In the data rows, 128 means zero.
Here are some points, each followed by its number:
175,027,082,108,155,176,194,071,065,099,130,158 0
138,131,147,151,155,154,104,141,120,112,125,123 1
115,123,153,164,151,115,128,154,144,099,086,102 2
102,006,129,164,163,175,153,190,072,073,095,108 3
144,054,079,064,108,175,186,092,055,132,152,190 4
125,244,161,113,096,091,083,137,190,170,144,114 5
147,147,115,140,143,126,132,101,132,114,120,126 6
083,203,155,131,089,081,093,166,189,157,120,104 7
142,234,141,136,130,055,100,080,202,159,131,113 8
124,230,142,056,051,131,111,141,140,204,171,151 9
087,243,166,100,055,115,064,216,174,184,164,127 10
142,088,124,146,156,149,136,108,094,099,114,151 11
147,137,138,166,165,113,102,116,136,104,107,113 12
113,000,106,111,128,172,173,168,073,100,112,133 13
150,105,121,123,140,147,135,108,097,113,128,136 14
184,158,160,169,166,150,074,109,118,089,112,113 15
135,231,150,126,113,087,086,122,180,160,154,117 16
125,196,136,135,112,088,091,126,184,148,105,110 17
168,170,114,123,143,094,139,059,143,149,166,143 18
100,236,176,114,062,110,057,211,172,177,139,120 19
149,140,144,121,141,120,130,094,151,135,125,131 20
155,000,071,111,163,214,209,117,000,063,106,170 21
151,034,100,113,152,179,178,112,057,079,122,152 22
150,000,090,109,144,212,177,111,032,095,137,196 23
125,255,162,135,092,033,060,104,238,180,148,106 24
141,113,118,105,122,148,157,098,090,136,133,143 25
134,000,086,147,167,157,203,098,060,075,102,148 26
093,017,084,119,130,124,213,113,110,098,112,123 27
146,000,076,106,162,237,210,128,000,076,124,168 28
044,079,099,111,098,072,175,159,173,156,131,111 29
087,237,149,132,092,058,081,159,216,164,129,107 30
081,255,184,155,087,000,042,150,255,184,123,072 31
169,077,113,105,143,211,143,124,034,113,130,160 32
159,163,161,141,136,148,087,133,108,129,130,121 33
116,102,143,200,192,103,115,148,155,085,086,085 34
148,132,152,154,156,168,106,139,107,118,112,121 35
202,231,165,177,161,127,048,066,159,107,141,118 36
075,255,185,151,078,039,053,171,255,187,133,088 37
126,152,146,126,116,124,111,149,135,149,132,131 38
090,069,102,062,074,185,177,176,069,158,154,162 39
070,255,179,132,078,026,068,168,255,192,139,097 40
163,092,109,143,160,083,172,084,125,122,120,133 41
104,000,084,101,123,166,211,142,062,123,128,145 42
112,146,126,125,134,115,124,132,140,140,119,112 43
168,144,132,125,138,155,113,113,099,118,132,140 44
134,202,140,138,128,075,104,080,192,125,126,105 45
136,080,084,095,113,143,178,096,094,130,141,157 46
146,076,131,164,165,150,139,102,109,095,112,127 47
107,235,134,154,120,051,095,113,224,154,125,100 48
131,138,143,125,136,124,110,151,145,144,146,120 49
New points follow, each followed by the numbers of its three nearest points above, looking only along the 4 directions in which the numbered points spread most, nearest first.
132,248,130,116,113,047,099,070,195,181,132,124 8 16 48
200,255,193,189,167,130,020,091,168,107,120,095 36 15 16
158,134,121,081,103,179,128,127,102,150,161,169 25 44 14
125,255,142,125,098,037,099,093,238,190,141,112 24 48 8
169,227,088,091,110,062,157,000,186,178,155,157 18 8 45
150,095,127,164,182,132,141,106,121,091,102,115 47 11 12
178,141,147,121,132,189,101,133,092,118,138,138 44 33 35
107,099,089,083,105,132,165,108,101,143,142,155 46 25 14
104,121,124,122,129,086,142,129,160,136,117,114 43 49 20
100,030,102,115,136,178,166,159,062,107,115,145 13 42 22
051,000,089,143,166,141,200,115,086,078,117,130 27 26 13
070,000,097,139,142,148,193,199,067,091,104,142 13 3 42
099,105,105,126,122,096,156,128,156,140,130,122 43 49 29
134,028,104,129,160,169,161,134,069,086,112,126 22 13 26
110,126,103,082,099,147,141,123,120,160,152,151 25 46 38
067,105,112,078,064,108,177,161,136,189,138,144 29 39 43
118,179,153,111,094,129,118,135,148,159,143,132 38 49 43
110,056,087,121,140,112,177,112,119,119,113,134 27 46 41
127,082,128,165,162,140,137,134,117,097,099,117 47 11 2
139,205,157,148,108,073,087,137,191,154,130,104 17 16 48
143,207,131,142,151,081,100,104,190,130,128,107 45 17 8
168,076,137,111,147,225,133,135,036,096,133,146 32 22 23
133,069,126,175,161,151,132,123,100,074,116,125 47 11 14
094,181,150,166,128,091,085,143,177,140,106,095 17 7 43
154,179,109,114,127,052,156,037,183,164,154,142 18 45 8
120,046,111,140,146,161,155,159,089,111,124,119 13 11 47
152,241,158,148,138,066,086,061,202,151,122,119 8 45 48
164,255,156,148,139,069,067,099,203,142,121,102 8 16 45
103,000,113,161,147,184,164,194,031,070,095,116 3 13 22
152,093,101,087,120,132,176,085,094,142,140,165 46 25 14
165,055,078,102,149,171,187,080,052,108,129,154 0 22 4
127,044,125,124,133,162,162,148,066,107,127,131 13 22 11
082,117,128,104,103,067,145,162,164,158,123,117 29 43 49
165,062,119,115,155,203,144,098,048,098,128,152 32 22 0
145,078,141,142,142,168,130,140,091,097,119,125 11 47 14
080,125,124,149,135,091,130,147,155,139,118,119 43 49 2
150,110,120,131,153,092,166,073,154,124,113,105 41 6 20
144,121,111,085,114,151,141,132,097,147,152,150 25 14 46
126,159,110,088,098,063,165,067,177,181,159,146 18 20 45
180,032,102,132,169,170,201,069,057,097,135,135 0 22 26
113,018,094,140,140,155,174,147,067,111,112,152 13 42 22
106,000,096,106,136,196,182,180,039,090,137,143 13 42 23
162,159,169,169,148,121,094,104,148,115,118,117 12 15 33
154,234,149,100,133,051,090,079,207,158,131,108 8 45 16
135,039,096,117,160,159,152,102,074,115,113,161 22 0 11
123,255,158,121,079,074,059,149,202,187,161,114 5 30 16
130,093,100,091,119,160,179,106,075,139,140,157 46 25 4
127,190,159,134,116,107,092,130,162,132,126,105 17 38 49
129,207,150,114,099,136,081,161,141,148,142,138 38 49 16
072,244,130,075,053,093,097,149,170,217,177,155 9 10 5
177,043,133,137,141,222,125,182,044,066,115,125 32 3 22
121,135,145,161,146,120,099,147,160,117,126,096 2 12 43
143,023,102,148,171,194,146,138,045,070,102,130 22 3 26
145,162,155,133,128,188,081,146,108,116,134,125 33 35 1
087,221,157,083,045,123,092,199,167,187,163,145 10 19 9
149,064,091,066,096,187,175,104,048,143,160,195 4 46 32
148,168,142,136,138,141,093,140,116,112,136,126 33 1 35
187,055,110,097,155,212,163,094,035,107,139,156 32 22 23
098,035,095,138,151,099,188,116,126,099,100,114 27 41 47
097,000,110,148,148,203,156,215,041,061,102,123 3 13 42
220,255,200,181,155,141,012,082,158,061,126,095 36 15 33
141,038,093,125,151,177,146,122,059,098,124,147 22 32 11
141,084,120,163,160,134,138,131,112,088,108,116 47 11 14
180,162,129,107,118,164,108,104,098,128,143,145 44 33 25
142,076,139,168,165,166,126,134,101,079,106,109 47 11 35
